(in the rows, 128 means zero)
Rotation paths and how fast each direction turns (deg/step):
Each turn is a multiple of 5 degrees from 10 to 175, or 0.
Each row of a path follows its step; steps can be skipped.
Rotation 1:
step 0: [130 126 124 126 131 130 133 132 144 124 123 133 124 137 127 139 132 121
 130 125 124 121 122 128 134 124 132 135 121 128 140 128 116 129 122 135
 134 133 113 126 128 128 126 129 124 132 124 135 130 127 131 125 129 136]
step 2: [131 116 123 129 127 124 126 126 130 126 121 137 120 132 131 134 130 120
 127 135 131 123 128 129 126 131 122 137 124 142 135 124 138 114 119 128
 127 128 127 120 126 122 130 131 126 126 128 139 128 133 122 124 121 121]
step 4: [130 135 131 125 128 129 137 132 138 121 124 125 119 131 127 120 127 113
 134 135 127 134 132 131 122 126 126 127 127 141 126 135 123 119 125 124
 136 124 128 121 134 124 123 131 129 129 130 135 135 124 135 118 130 134]
step 6: [139 131 115 129 130 121 136 131 134 126 124 132 121 128 134 131 128 133
 125 128 124 132 118 127 117 126 124 125 120 126 135 130 128 129 129 125
 129 121 117 114 134 126 134 138 125 133 137 136 126 128 130 123 123 130]
step 9: [136 119 123 126 132 126 127 124 126 132 130 124 128 130 135 132 126 127
 127 148 135 129 124 138 129 127 123 138 127 133 126 128 133 126 128 137
 128 126 126 139 133 117 136 133 121 132 129 131 131 128 132 127 138 120]
step 12: [123 128 114 135 128 118 131 132 130 129 130 138 123 137 122 134 130 127
 119 119 136 128 133 125 123 126 126 136 132 135 129 123 127 132 124 130
 127 118 123 127 134 127 139 132 130 135 124 140 132 134 122 126 126 126]
step 13: [133 123 121 122 124 128 125 126 140 125 124 124 121 126 129 125 123 133
 130 136 134 127 120 133 124 126 127 137 132 115 135 122 127 127 133 130
 125 114 133 118 135 134 133 125 117 135 130 128 133 126 134 133 128 128]
step 16: [126 129 112 127 132 115 139 130 127 129 128 141 126 132 127 132 134 126
 137 138 124 129 121 122 130 124 122 127 124 129 134 127 125 122 126 134
 129 131 123 126 134 115 127 126 120 130 129 131 138 125 131 126 134 128]
step 18: [133 127 126 131 125 117 136 131 142 119 124 133 126 139 121 123 123 130
 124 133 126 120 132 119 120 130 130 133 130 137 130 127 131 126 122 120
 128 134 126 126 129 124 118 133 122 138 124 139 122 127 127 130 130 122]
Directions:
[130 128 127 124 125 128 126 128 128 129 131 129 126 127 130 129 129 127
 127 128 128 128 124 129 129 128 129 130 128 128 129 129 128 128 127 128
 127 129 126 128 124 132 129 127 126 129 128 127 128 129 127 128 125 128] -> 55
[128 125 129 129 127 129 127 129 125 128 126 126 126 130 126 127 127 130
 128 129 128 127 130 128 129 129 130 131 127 130 129 127 126 127 127 132
 129 128 127 130 127 131 127 128 127 127 128 130 126 129 128 127 127 127] -> 40
Rotation 2:
step 0: [129 128 118 140 123 131 132 128 122 134 129 130 129 128 123 127 126 134
 121 125 132 131 137 127 125 130 122 135 133 132 131 116 121 122 123 133
 122 123 136 135 124 122 124 131 122 134 128 114 125 133 126 131 129 119]
step 3: [135 127 127 136 134 117 135 132 135 118 125 136 126 118 132 125 130 133
 128 127 120 128 136 137 119 131 136 130 129 126 134 115 128 128 131 126
 125 135 122 127 127 131 124 124 131 129 132 130 130 134 123 116 130 125]
step 5: [127 125 129 123 117 123 133 137 124 130 127 139 134 128 134 119 129 133
 131 114 133 125 123 130 131 123 126 122 130 128 120 127 125 119 127 135
 124 123 131 133 131 122 124 129 128 139 136 126 134 116 130 128 129 135]
step 7: [132 121 132 131 123 122 122 119 130 132 131 123 126 125 127 135 127 122
 126 135 129 139 128 128 135 130 132 119 122 126 126 139 122 122 125 119
 127 123 126 126 139 119 130 132 123 122 124 121 128 127 137 126 126 140]
step 8: [131 132 126 131 137 125 134 135 128 126 126 140 131 140 123 142 126 121
 128 118 125 126 123 133 133 129 131 133 121 121 131 122 125 134 132 134
 132 124 126 130 123 124 127 128 130 141 127 135 117 132 124 131 132 128]
step 9: [128 125 133 131 132 129 127 123 125 124 128 123 123 126 129 130 127 131
 133 131 131 129 130 128 122 124 124 128 129 138 136 125 145 133 122 129
 129 132 141 120 136 137 133 124 134 126 125 119 135 136 117 119 126 134]
step 10: [128 126 127 128 115 127 118 128 126 132 133 124 133 134 134 123 126 122
 124 125 131 119 129 137 124 126 123 126 121 128 124 130 130 116 133 126
 121 132 125 131 128 130 137 130 116 130 131 138 118 129 134 130 119 120]
step 13: [125 129 128 123 133 120 136 123 128 129 127 141 129 129 129 128 131 126
 124 136 124 119 130 120 135 128 130 129 119 124 135 125 115 122 129 128
 130 127 126 125 138 123 130 120 116 130 120 127 130 122 129 132 119 120]
step 15: [131 122 144 131 125 122 116 128 132 129 128 133 127 119 120 123 121 128
 135 127 135 128 145 126 134 126 121 132 124 132 124 126 132 126 128 137
 132 135 124 136 129 129 132 128 132 125 130 129 132 133 135 123 126 124]
Directions:
[128 131 129 131 127 126 126 127 127 127 129 125 125 126 127 128 129 127
 129 126 129 127 128 124 127 128 127 126 127 128 126 129 129 124 127 130
 128 127 129 129 128 127 128 129 129 127 127 128 127 128 130 129 126 130] -> 140
[130 128 129 125 130 129 127 128 128 127 128 130 129 129 130 129 128 129
 129 123 130 129 127 126 128 128 129 127 128 128 125 128 129 130 129 129
 130 127 128 130 128 128 129 129 131 128 128 128 131 130 127 129 131 127] -> 115
[127 127 128 128 129 124 125 129 127 128 129 127 128 129 126 127 127 126
 129 127 129 130 129 129 128 128 128 128 126 127 131 126 130 131 130 129
 128 128 127 128 130 132 125 128 127 128 129 127 127 131 128 129 127 129] -> 55
Rotation 3:
step 0: [130 128 127 127 141 120 122 128 130 136 115 123 138 128 128 131 132 131
 132 126 119 127 136 133 124 125 130 122 126 117 140 135 125 129 124 136
 128 130 120 127 127 128 137 129 131 130 133 127 131 130 127 135 133 126]
step 1: [126 131 127 134 132 123 124 129 126 124 132 126 123 129 124 140 124 124
 126 126 140 133 125 128 121 134 133 132 127 120 128 129 126 131 116 126
 130 137 138 136 120 124 140 133 127 129 126 121 125 119 131 128 117 128]
step 2: [137 120 132 138 136 128 123 125 137 125 123 125 136 128 127 123 131 119
 131 127 120 131 126 124 132 120 130 132 120 128 131 136 135 130 121 137
 134 138 131 130 133 119 122 120 122 134 120 121 123 127 125 126 132 124]
step 6: [125 125 132 135 139 126 131 134 124 124 132 126 131 132 136 132 125 127
 129 120 128 133 127 127 126 124 126 120 134 136 111 131 131 132 132 122
 131 133 129 134 127 123 127 125 120 127 137 133 126 135 117 119 129 125]
step 10: [126 134 132 135 126 128 125 132 127 132 135 129 136 128 120 122 122 123
 126 132 124 125 134 130 119 122 123 133 121 131 121 139 127 120 129 129
 121 122 131 123 133 131 126 128 114 138 121 124 134 133 117 125 129 126]
step 11: [129 139 124 127 127 111 125 141 131 128 126 124 131 138 127 125 128 131
 134 128 123 133 127 139 126 131 125 121 134 123 133 129 129 132 138 119
 120 132 122 127 130 127 127 122 134 131 124 127 132 133 137 128 124 128]
step 15: [138 120 128 122 128 119 131 131 127 134 142 124 134 130 126 126 132 131
 132 130 123 119 137 129 135 130 133 130 126 127 137 123 130 130 128 136
 121 127 123 126 136 116 130 129 121 131 134 122 119 127 133 128 127 121]
step 16: [129 130 123 130 126 124 125 125 121 119 121 131 134 125 128 127 139 132
 122 123 135 121 131 138 129 129 129 124 122 137 122 122 129 131 121 131
 127 130 126 127 124 128 149 131 131 124 127 121 133 128 134 121 127 134]
step 17: [131 121 131 127 138 124 136 121 132 135 133 115 121 122 126 131 124 125
 128 118 123 127 118 129 123 125 135 134 130 128 125 130 134 134 133 140
 128 136 133 128 129 123 136 129 123 125 136 127 127 136 131 123 127 131]
Directions:
[129 125 127 127 129 130 125 130 127 129 126 130 127 127 128 128 126 128
 127 126 129 129 129 126 128 128 128 127 129 126 127 130 128 129 126 129
 132 130 128 128 126 124 126 128 127 127 128 127 129 128 129 128 129 129] -> 20
[127 130 127 128 129 129 129 127 129 126 128 128 125 125 125 130 127 131
 128 127 129 128 127 128 126 127 127 128 126 129 129 129 130 127 129 131
 128 131 128 128 124 127 129 128 128 128 129 130 129 127 126 129 128 127] -> 90
[129 131 128 128 127 129 127 129 127 127 126 129 129 127 128 130 131 126
 124 127 127 128 125 128 127 127 129 127 127 126 128 127 129 129 127 129
 128 129 124 128 129 129 127 125 129 127 127 129 128 128 129 128 132 127] -> 155
[128 128 125 129 127 124 129 127 128 129 132 130 128 128 130 130 128 128
 126 126 128 129 125 125 127 127 128 129 130 127 127 129 128 129 128 128
 129 126 128 131 126 128 129 128 129 130 129 130 126 131 128 129 127 130] -> 135
[127 127 129 128 129 129 128 131 129 128 129 129 132 126 129 127 130 128
 128 128 127 130 126 126 128 130 126 129 127 129 130 127 128 127 130 128
 129 131 128 130 129 128 129 131 129 129 126 128 128 126 129 129 126 125] -> 35
[128 129 128 129 128 129 125 125 126 128 129 127 127 130 129 130 127 128
 130 129 128 129 127 125 130 128 126 128 128 129 129 128 130 127 124 128
 127 128 127 129 128 128 126 128 130 127 127 125 124 126 127 130 129 126] -> 60
Rotation 4:
step 0: [128 127 127 123 124 123 120 118 132 125 127 135 130 128 131 125 119 126
 132 131 134 133 132 132 122 128 117 121 133 139 132 117 130 129 121 135
 130 127 132 131 128 130 134 134 135 124 130 128 120 128 125 127 133 134]
step 3: [116 125 129 131 126 130 129 123 120 131 125 124 120 133 128 130 130 132
 127 132 136 120 123 133 134 125 124 121 129 138 129 131 128 126 125 139
 129 124 125 134 136 122 137 125 133 125 131 130 133 120 134 127 134 128]
step 8: [123 125 129 132 127 120 128 111 126 129 130 126 130 135 123 128 126 141
 127 129 131 125 137 127 128 126 124 118 128 135 129 131 121 133 123 128
 124 136 127 127 128 133 136 126 136 128 128 127 123 124 127 126 131 120]
step 9: [126 137 125 128 118 124 128 123 132 123 129 131 132 135 133 129 125 123
 122 124 137 138 132 129 130 134 128 127 138 133 135 124 128 139 131 138
 129 127 135 127 132 126 139 130 127 125 129 129 121 127 120 130 128 128]
step 10: [127 139 121 136 125 133 130 132 132 138 127 127 126 131 127 136 129 130
 130 136 134 133 132 130 130 129 119 131 130 138 132 129 123 126 124 129
 133 122 123 122 137 126 132 136 132 129 131 131 141 125 124 124 131 126]
step 11: [135 129 127 128 126 131 124 127 127 130 119 120 130 131 128 124 129 139
 130 137 123 121 123 134 129 136 129 125 141 135 131 133 122 128 125 133
 124 128 132 136 134 128 128 140 137 125 127 128 129 124 129 133 131 133]
step 12: [119 121 132 123 121 136 124 128 119 131 125 127 131 134 127 121 126 128
 135 128 140 129 133 136 132 126 121 126 130 136 132 124 127 132 126 128
 122 129 125 133 130 126 131 127 130 127 136 124 123 120 137 133 136 129]
step 13: [124 133 137 122 126 117 122 124 137 130 134 132 128 126 125 133 127 129
 128 126 135 130 137 130 135 128 128 133 134 132 131 131 122 127 124 130
 122 133 122 129 131 118 131 133 141 125 132 127 120 131 126 121 133 126]
step 16: [123 132 128 130 129 128 127 121 129 117 126 126 134 125 124 121 127 136
 127 122 137 128 121 128 122 123 123 124 137 131 135 135 126 129 118 138
 131 124 134 128 132 128 130 135 130 124 137 125 125 121 128 134 136 125]
Directions:
[128 125 129 128 127 126 128 128 128 127 129 126 128 129 128 128 130 128
 128 127 129 126 126 131 130 124 128 126 128 130 126 129 130 131 126 129
 126 129 126 128 126 127 127 127 126 126 128 128 125 127 127 128 128 126] -> 80
[126 128 128 129 129 128 129 129 125 128 128 127 129 125 126 125 127 128
 127 129 127 127 126 129 125 129 126 126 126 129 128 126 127 130 126 130
 127 128 127 130 128 128 128 127 132 130 127 126 128 129 128 128 126 129] -> 90
